In the data rows, zero lies at 4.5, halfway between 4 and 5.
Here is a table of points, one per row:
[4 6 5 5 4 5 4 4]
[4 7 5 5 5 4 4 4]
[4 3 1 5 1 6 3 6]
[5 3 6 3 6 5 4 5]
[3 6 2 6 0 1 5 3]
[3 6 3 6 2 4 5 3]
[4 8 3 9 3 5 6 2]
[5 4 5 4 6 6 4 4]
[5 5 6 4 5 5 4 5]
[4 5 6 4 5 4 4 5]
[2 2 0 7 0 1 5 9]
[7 1 7 3 8 4 5 4]
[3 5 1 5 2 5 3 5]
[5 6 6 3 5 5 6 4]
[5 2 6 4 6 5 6 4]
[4 6 4 5 3 5 3 4]
[4 7 1 9 0 0 9 2]
[4 3 6 3 6 4 6 5]
[4 4 5 4 5 5 4 5]
[4 5 6 3 6 5 4 6]
[4 7 4 5 4 5 3 5]
[4 6 5 5 4 5 4 4]
[4 7 5 3 5 4 3 6]
[5 5 5 5 6 6 5 4]
[4 6 5 4 4 4 4 4]
[3 4 5 3 5 4 5 6]
[4 6 5 4 4 4 4 4]
[4 5 5 4 5 5 4 5]
[4 6 4 5 3 5 4 3]
[5 4 6 3 7 5 4 5]
[6 3 6 3 6 5 5 4]
[3 5 5 4 4 4 4 4]
[7 3 3 9 1 4 6 2]
[2 1 0 7 0 3 7 7]
[8 1 6 4 9 4 7 4]
[3 4 0 5 2 6 4 5]
[5 4 4 6 7 3 8 1]
[4 6 6 4 5 5 4 6]
[6 5 5 5 5 5 2 5]
[6 4 5 4 7 6 4 3]
[5 4 6 3 6 5 3 6]
[4 5 5 4 4 4 4 5]
[4 6 5 5 5 5 3 5]
[3 4 3 4 2 7 6 3]
[7 0 7 2 9 2 8 6]
[4 5 4 6 1 7 4 4]
[4 5 6 4 4 5 4 5]
[4 7 4 4 5 5 3 5]
[9 0 4 7 8 0 7 2]
[6 2 7 2 8 4 5 6]
[3 4 3 5 3 6 4 3]
[5 4 6 4 5 5 4 6]
[3 7 4 5 4 5 3 5]
[5 5 6 3 6 5 4 4]
[4 5 3 4 2 6 4 4]
[6 2 6 4 8 5 5 5]
[4 5 4 3 4 6 4 5]
[6 4 5 4 7 5 5 3]
[3 6 5 3 4 4 4 5]
[4 6 4 4 4 4 3 5]
[4 6 5 5 4 5 4 4]
[4 6 5 4 5 5 3 4]
[4 5 5 4 4 4 3 5]
[6 0 6 2 9 3 7 5]
[4 5 5 3 5 5 4 4]
[4 6 5 3 4 5 4 6]
[7 3 4 6 6 4 6 2]
[4 5 5 4 4 5 4 5]
[5 3 6 3 6 5 5 5]
[4 4 6 4 6 6 5 4]
These points spread out most along one direction. For each point below, how far along it does it lie, from 0 to 99? The average is 50, and the first point in the table lies past the average.
[4 6 5 5 4 5 4 4] 56
[4 3 6 3 6 4 6 5] 37
[5 6 6 3 5 5 6 4] 44
[4 8 3 9 3 5 6 2] 74
[4 3 1 5 1 6 3 6] 71
[4 6 4 5 3 5 4 3] 62
[4 5 5 4 4 4 4 5] 53
[9 0 4 7 8 0 7 2] 27
[7 1 7 3 8 4 5 4] 19
[4 6 5 5 4 5 4 4] 56
[6 4 5 4 7 5 5 3] 36
[4 6 4 5 3 5 3 4] 63
[4 4 6 4 6 6 5 4] 41
[4 6 5 5 5 5 3 5] 53
[5 5 5 5 6 6 5 4] 45
[3 6 5 3 4 4 4 5] 54
[7 3 4 6 6 4 6 2] 42
[5 4 6 3 6 5 3 6] 38
[3 4 3 5 3 6 4 3] 63
[3 5 5 4 4 4 4 4] 54
[4 6 5 3 4 5 4 6] 52
[6 2 7 2 8 4 5 6] 21
[5 4 6 4 5 5 4 6] 43
